One vector is turned by the same rotation once a tick. Each row is the vector after some number of ticks, and that number follows the row.
The counts run from 0 to 129.
[105 154 105  66  91 116 134 128  93 108 153  73 162 175 143 132 132 111
 131  83 103 193 146  98 175  96 135 146 146 155 163 134  84 124 172 149
 137 135 153 112 107 107 124 133 109 154 150 134 120  84 133 108 193 131
 147 146 134 128 116  95 150  92 113 140 135 118 101 159 132 165  93 153
 137 141 110 117 123 115 162 122 160 158 147 133] : 34
[149 178 113  90 155 164 166 112 109 166 176 183 143 142 153 143 163 138
 156 118 139 139 175 103 129  82 163 146 168 110 131 169 108  97 119 118
 130 148  78 149 138  76 130 103 156 158 125 161 107 151 126 119 160 137
 145 132 101 122  83 139 147  74 102 157 100 176 100 145 145 152 103 166
 149 179 148 105 137 109 142 116 133  76 166 137] : 7
[118 114 129 133 121 121  96 101  92  44 118 105 136 170 101 113 127 171
 115 132 143 167 104 134 129 152 140  73 115 165 138  95  65 167 150 144
 100 156 121 119 114 188 125 113 143 115  80 162 124 142 131  89 154 138
 134 170 142  99 119 109 152 121 111 118 133  86 167 115 110 102  86 123
 164 131 106 106 122 121 112 100 144 146 144 168] : 32
[103 185 128  86 132 119 128 122 146 148  96 129 123 136 122 124 159 140
 140  76 173 131 140 135 100  87 124 137 151 199 116 107 133 116 143 150
 116 138 172  89 141 135  80 130 163 159  93 127 135 164 102  77 124 141
 142 145 140  54 124 150 172  71 117 160 131 141 147 111 148 153 131 200
 108 107 146 137 151 148 165 116 127  96  94 118] : 93
[111 123 133 120 143  98 103 127  76 100 156 139 145 178 104 130 104 160
 120 140 112 146 169 139 143 144 165 112 137 158 152 132 100 131 144 146
 127 147  94  92 143 152 132 111  86 101  58 188 168 137 122 109 120 150
 139 157 108 115 130  76 108 140 126 132 104  77 122 124 153 116  51 149
 131 105 130  79 126  86 134 136  61  92 158 149] : 64
[133 132 142  93  94  68 128 120 136 100 115 138 151 125 162 140 146 178
 153 123  95 158 172 112 102 141  95  38 152 111 167 155 145 126 138 110
 122 146 163 127 167 144 132 136 149 184 118 106 140 132 130 134 148 120
 130 126 156  84 125 147 129  70 112 183 150 129 137 161 109 150 152 162
 113 136  81 121 125  94 148 115 120 114 109 128] : 71
[108 151 147 120 164 120 133 104  78 105 145 159 157 219  93 113 123 154
 116 147 141 124 164 100 169 143 195 127 142 124 130 134 104 130 113 125
 104 159 124 114 144 143 122 107 121 117  84 150 153 149 133 105 165 102
 153 151 118 124 103  86 105 119 103 141  96  57  91 139 167 156  90 118
 129 178 136  76 128 118 116  87  77  95 171 156] : 19
[106 146 123 112 116 108 163 155  78  94 125 114 146 135 132 137  95  97
 143 117 153 111 168 103 140 111 148 134 151 138 150 122  91 145 133 105
 100 135 109 128 108  82 115  84 122  90 124 163 134 148 159  80 153 182
 156 116 124 129 103  87 116  88 119 122 136  84 133 182 163 114 128 131
 162 171 105  83  98  93 141 110 140  84 170 159] : 51
[129 157 148  85 156 125 137 124 141 115  90 130 169 130 105 133 200 135
 159 110 147 151 117  91  68 104 117 122 157 143 149 173 106 116 110 115
 120 143 108 105 217 115  99 115 182 145  91 137  97 155 111 104 180  97
 129 119 123  92  87 143 143  94 128 168 152 174 153 159 129 142 140 163
 165 162 115 145 128 108 128 125 132 123  96 117] : 89
[120 122 142  47  92  99 107  99 114  78 149 108 119 143 145 116 138 131
 121  78 137 150 155 137 163 102 150  84  97 150 140  95 101  93 140 141
 109 111 171 126 113 147 146 114 127 174 171 106 154 151 139  75 190 168
 138 129 132 124 124 134 139  69 119 150 153  94 120 115  93 145 136 150
 148 132 106 123  89  93 144 132 151 139 125 157] : 115
[105 165 127  78 135 119 170 135 116 137 120 121 176 124 139 142 171 114
 128 111 145 141 146  82  69  88 136 120 142 131 160 128 109 120 125 128
 115 100 109 163 160  80 102  88 171 159 107 153 128 142 138  56 157 119
 101 140 122 118  89 150 112  82 112 161 150 193 157 146 114 135 136 162
 177 118 158 130 115 158 102 145 150  93 105 138] : 88
[124 125 124  98 130 130 136 119  81 105 179 153 123 114 125 133  98 193
 151 100  97 106 157  79 180 129 184 157 124 119 138 162 116 137 143  99
 124 145 146 168 122 114 161 118 130 120 144 159  83 142 140  93 172 144
 130  87 120 140  77 146 113  90 118 111 102 105 109 159 126 122  69 121
 152 149 106 117 103 142 139  66 142 103 155 135] : 118
[ 98 176 114  78 153 120 147 133  99 100 146 119 140 143 164 104 123 109
 126  92 201 161 162 131 115  54 127 139 134 159 111  92 119 125 187 171
 107 142 172 101  92 118 113 134 124 134  95 121 155 156 108  69 121 138
 130 174 149 119 139 118 148  81 132 153 106 120 142 127 118 150 111 177
 115 109 150 122 104 164 156 126 109 114 157 139] : 16
[130 144 151 100 148  73 106 111  73  85 138 142  92 196 165 134 108 144
 150 122 135 139 156 114 157 102 145 115 119 133 135 127 104 127 133 124
 100 110 181 139 137 130 113  96  86 117 142 125 162 172 110  96 112 157
 103 193 130  96  49  47 110 104 124 144  92 131 141 135  78  89 110 143
 170 135 107 129 152 112 127 132 106 124 110 156] : 82
[120 169 113  84 138 128 146 111 120 154 138 135 134 190 144 135 138 114
 104 125 181 145 180 133 146  92 172 111 140 130 107 109 124  93 148 133
 123 144 107  78 112 112 133 120 122 133  90 140 146 159 134  75 152 146
 180 145 133 102 121 113 169  74 107 144  80 129 100 141 154 166 104 173
 112 110 132  93 130 120 150 118  79  89 149 128] : 97
[ 85 163 156  79 159 133 109 130 100 139 125 119 146 122 116 138 201 124
 141  86 156 147 150 112  68  92 151 176 121 184 146 127 123 129 129 155
 156 133 124 119 157 113  76  93 182 122 103 131 102 127  94  87 117 120
 104 190 121 107  79 110  88 129 126 154 155 167 147 126 139 142 113 206
 156 131 162 109 147 151 129  79 154  88 126 137] : 11
[ 95 157 130 123 179  63 112 111  92  81 140 137 148 156  94 114 124 174
 138 133  77 163 140 105 150 116 164 113 136 141 187 188 104 168 190  97
 119 137 112 121 146 151 112 144 114 122  89 149 143 101 126 128 136 121
 143 128 121 120  94  82  78 152 137 150 129 118  92 171 139 146  90 117
 167 144 128  83 126 132 115 109  87 123 134 125] : 68
[122 104 130  94 126  96 152  97 114 162 198 131 115 105 126 156 149 151
 148  90 110 139 184 117  88 112 106 143 157 114 146 137 101 139 142 131
 183 134 147 127 107 130 132 107 154 153 128 164 121 132 129 103 179 130
 136 115 135 155  95 137  81  69 125 155  97 160 152 100 114  91 115 199
 146 111 115 101 115 105 133 106  75  66 140  86] : 74
[128 161 121 113 128 140 144 127 164 104  94 141 157 171 158  99 121 150
 120 110 175 166 120 125 140  91 185  77 119 127 135 123  98  95 171 148
  75 149 124  95 166 146 141 132 115 175  46 153 152 152 121  88 151  96
 172 143 145  96 119 144 156  78 108 151  80  92 120 121 139 178 104 158
 123 149 145 116 135 134 105 138 100 137 151 146] : 98
[151 164 121 116 181  86  97 130 137  84  93 104 125 144 129 109 116 153
 120  89 185 145 109 135 110  84 130 133 112 175 143 137 131 139 143 151
  87 140 203  63 153 146  90 134 126 120  51 149 114 166  63 113 100 106
 127 163 159  89  98 158 141  82 140 151 100 140 137 127  91 153 143 182
 119 115 118 129 127 148 142 140 107 132 122  92] : 94
[111 139 153  26 133 113 120 134 102 137 122 106 134 120 122 142 152 148
 124 114 129 129 163  62 120 108 156 184 116 159 170 164 123 115 129 115
 163 133  85 122 183  94 118 123 165 109 134 123 107 111 142 105 148 135
 128 121 117 122 129  92  76  95 110 183 170 140 108 136 168 134 115 167
 155 155 137  83  79 127 159 104 121  84 168 135] : 56
[136 134 155  84 104 148 117 158 143 118 115  93 123  93  97 167 138 146
 116  88 139 150  70 123  85 104 117 130 135 181 159 117 100 121  96 132
 114 131 107  84 216 125 126 109 158 162 117 174  66 151 111  94 147 137
 123 169 120  68  95 146 165  82 128 112 176 144 148 113 114 132 125 175
 142 129 100 131 145 104 124 133 134 128 140 117] : 44
[104 170 118 132 151 104  99 121  65  84 139  99 128 172  74 124 119 155
  79 107  89 165 123 109 178 143 175 114 111 175 163 130  82 146 145 166
 129 136 162 112 124 179 125 145 100 123 105 157 133 111 116 111 167 121
 146 145 167 130  95 122 121 138 135 109 106  88  95 146 115 133  79 104
 144 100 113  82 109 145 125  93 112 148 120 118] : 113
[161 113 120  95 115 140 167 127 148 110 135 160 123  96 124 137  98 196
 137 112 109 142 111  88 153 145 156 144 165 128 144 165  93 128 106  92
 120 149 125 127 201 138 154 129 163 150 123 178  61 166 115 119 187 102
 155  80 148  93  77 176 165  82  92 128 115 139 122 123 122 142 143 152
 153 148  94 110 124 109 128  87 145 109 157 120] : 40
[127 165 141 112 146  81 158 124 151 109 107 179 112 146 177  99 111 146
 158 130 125 145 149 113 151 112 164  64 101 110 133 148 140 102 138 114
  70 100 166 131 186 136 122 146 104 178 128 124 136 190 120 117 138  99
 127 146 129  97  75 124 150  64 123 166 109 138 145 133  86 165 125 161
 178 132 100 138 133 159 143 140  99 130 116 144] : 4
[110 129 141  69 117 148 120 115  76 111 154  71 182 149 110 120 148 158
  84  94 183 158 117 115 114 117 138 123 142 156 112  91  79 125 152 161
 154 165 121 118  99 132 150  93 133 127  81 153 101 106 149  55 141 151
 131 169 126 134 119 135 160  97 132 129 102 119 166 108 147 109  80 187
 113  89 124 108 109 118 165 130 160 133 151 146] : 110
[103 146 118 138 111 118 136 157 145  90  93 145 142 132 137  58 104 163
 140 111 104 151 133 116 118 133 163  59 146 122 189 129  98 143 164  79
 109 128 118 146 186 147 113 148 174 122  90 150 121 138 148 109 137 100
 120 117 156 127  96 143  99 116 135 174 147  75 153 122 146 126 118 137
 158 138 128  92  67 130  65 118  96 102 156 161] : 54
[152 181  96 151 158 109 118 125 128 132  95 105 124 126  86 146 146 131
 138 107 157 143 121 143  67 104  97  93 139 141 139 151 102 146  99 178
 142 142 146  97 147 168  95 146 161 122  76 151 126 169  86  73 148 118
 133 120 138  95  98 167 156  83 136  99 111 105 128 165 111 180 140 157
 116 149 140  75 104 115 129 108  86 121 146 111] : 13
[119 112 126  76  91 129 178 117 113 133 198 159 104 124 154 123 125 182
 138  90 103 136 163 115 159 101 158 133 126 132 134 133  88 107 117 110
 120 135 137 176 107  90 152 138 140 171 175 146 103 136 155  92 168 126
 129 122 111 143  75 111 121  83 106 141 131 123 113  92 129 116 122 155
 155 124 114 100 120 132 152  99 137  71 142 110] : 119
[132 162 143  75 106  59 154 140  77 110 178 128 132 150 188 148 125 118
 149 140 128 162 185  79 145  87 136 124 136 103 125 150 105 118 156 135
  84 118 175 138 122  98 134  96  91 136 137 130 181 134 126  77 141 175
 114 165 123 141  74  88 128  72 107 162 127 137 138 161  87 137 120 154
 138 160 118 133 129 109 133 164 152 123 137 171] : 83
[105 171 129 100 104 124 129 114 119  67 134 103 144 141 120 127  99 123
 121  99 103 168 113 118 139 115 145 112 113 166 142 159  90 126 206 124
 114 135 170 127 136 144 148 149 123 141 115 131 132  99 135 110 193 133
 156  85 149 115 108 149 134  67 139 120 121 124  79 189 102 187 124 122
 140 130 102 129 102 126 131  99 126 137 135 109] : 35
[ 96 122 143  86 145 111 117 156 119 100  70 139 137 137 133 130 135 134
 144 104 106 112 160  75 157 130 142 131 144 141 203 147  94 158 121  95
 129 141  98 136 175 130 101  88 167  95 130 151 101 115 120 105 143 123
 112 127 118 102  98  81  61 157 113 194 176 112 148 140 159  98 118 138
 167 136 126  92  79 145 105 111 118 102 137 178] : 55
[144 190  90 110  95 117 159 153 144 112 109  92 117 117 145 159 108 106
 136 102 139 150 131 117 116 105 125 115 161 166 133 123 111 115 140 123
  99 111 130  98 138 130 137 133 115 136  98 164 147 164 132  84 173 176
 167  86 120 123 109 142 196  45 118 113 126  98 109 190 129 172 131 146
 103 133 120 100 112 106 139 114 114 110 158  91] : 129
[150 136 104 100 126 117 130 148  89  83 112 137 141 153 140 147 120 203
 150 127  92 158 123  62 190 147 158 124 141 107 152 185 114 136 138  99
  90 130 168 127 158 140 155 136 114 145 114 166  91 151 120 105 150 124
 119 120 166 123  72 146 141  91 100 136 104  85 120 200  92 149 105 103
 160 156  90 103 107 136 139 108 139 122 161 117] : 117
[149 147 124 105 121  99 159 132 126 146 181 118 159 118 128 134 142 133
 108 123 132 176 163 129  85 116 104  88 164 138 153 120  93 115 117 157
 150 109 153 117 149 126 117 137 144 188 104 144 134 137 148 101 175 106
 148 119 132  88 114 147 128  59 125 175 123 153 137 103  91 130 140 194
 113  73 123 100 133 119 142 144  74  73  92  98] : 75
[117  99 120 100 142 119 116 143 107 145 103 146 151 159 145 158 170 186
 184 114 118 135 160 125 148 143 153  85 128 110 161 168 136 157 111 138
 112 173 157 134 152 144  97 119 194 157 116 118 110 136 130  77 112 115
  96 148 157 111  73 128 114 141 118 143 157  93 164 150 125 157 123 136
 178 129 126 113 113 153 146  78 144  97 122 156] : 104
[118 193  99 109  66 126 140 122 102 153 165  79 111  98 135 139 138 112
 106  82  93 191 155 144  83 105 111 113 136 167 151 141  79  87 147 162
 170 112 142 102 190 116 158 174 131 137 136 174  92 126 113  86 149 145
 137 143 116 132  95 124 150 109 131 126 149 131 107 117 105 143  96 175
 130 113 145 106 108 116 145 109 146 115 139  94] : 124
[117 111 144  97 118  96 123 102  94  85 145 150 112 138 129  96 112 165
 154 110  90 127 179 126 192 130 153 117 102 130 130 117  99 124  94 102
  96 117 200 149 144 165 134 163 161 150 181 145 119 175 144 124 144 151
 117 154 180 143  62  85  93  82 112 152 144  72 126 109 112 101 109 133
 172 143  88 100 109 117 143  76 143 100 114 147] : 37
[133  92 131 113 165 114 121 134  79  90 159  99 146 117 124 139 115 192
 137  97 131 154 106 139 139 130 144 157 150 140 133 159 100 162 153 142
 151 175 153 116  76 135 126 113 163 112  84 178  74 134 120  82  93 153
  97 156 144 143  82 149 113 139 138 106  84 103 171 140 125 100 102 181
 159  99 130  90 123 122 144  83 129 108 162 136] : 28
[130 182 118  82  93  97 156 147  88 112 149  77 120 105 140 137 109 104
 138 133 162 161 176  91 116  85 109 149 125 178 112 115  92 124 119 140
 125 100 150 103 132 103 135 144  93  89 128 155 124 131 109  88 114 175
 141 148 144 153  66  91 141  61 132 124 133  91 140 183 121 138 156 164
 115 155 109  95  76  98 139 139 156 140 169 129] : 128
[138 150 120  87 153 136 152 124  55 130 127 156 149 143 152 168 119 134
 165 148 143 110 174  66 140 117 156 137 163  96 132 154 124 159 141 127
  96 130 111 155 135  81 119  75 123 116 126 168 117 153 122  69 121 139
 109 128 104 137  60 115 105  78 102 141 121 134 157 202 109 108 122 139
 177 169 137 117 126 120 123 122 106  92 164 166] : 6
[139 146 132  58  92 120 170 152 107 119 132 137 158 111 140 119 133 176
 138 110 122 149 142  59 159 140 130 126 141 144 144 136 125 139 128 131
 119 137 144 135 156 104 163 109 139 154 129 159  78 148 147  82 182 145
 118  93 140 123 114 181 151  35 112 146 129 130 153 163 100 153 131 148
 101 121 102 120  95 126 159 116 179 122 153 117] : 39
[111 165 115  69  65 137 142 152 100 147 129 107 157  91 119 145 146 133
  94  77 134 148 123  93  91 109 150 107 107 162 136 105 103 107 120 143
 145 115  76 137 170 115 121 115 153 148 110 177  76 119 138  62 167 127
 126 141 123 119  99 144 138  99 140 136 164 154 142 113 127 104  94 201
 132  57 147 107  98 143 138 122 144  92 114 132] : 43
[103 137 121 110  89 133 147 132  77 159 168 142 137  91 144 130 110 143
  95 114 114 138 182 106 135 146 166 154 120 132 147 130  78 117 105 144
 145 110 123 159 160 117 126 153 153 125 129 179  92 134 128  75 146  86
 113 153 111 147  71 115 103 133 125 136 145 100 138 104 116  96  82 161
 151  85 145  80  94 136 100  90  98  52 124 126] : 42
[156 113  99 154 113 133 132 137 128 129 157 152 126  86 108 122 101 196
 126 116 105 140 131 106 139 129 149 139 140 121 150 143  80 127  98 124
 140 135 142 122 179 137 140 181 150 153 132 203  64 155 101 111 157  82
 123 132 129 108  63 115 116 117 102 136 105  84 132 102 140 100  88 144
 168 136  90  88 121 120 104  64 101  68 142  93] : 41
[ 84 123 133  96 171 136 130 163  88 115 106 128 160 201 123 144 129 136
 151  96 153 135 158  99 186  88 178 152 134 103 175 144 100 153 145 128
  95 140 124 115 128 134  82  65 129 127 121 114 134 117 119  76 151  91
 121 156 128 147  96  96  98 127  97 134 146  99 140 151 139 128 106 107
 205 152 143  73 105 166  93 111  90 122 132 168] : 100
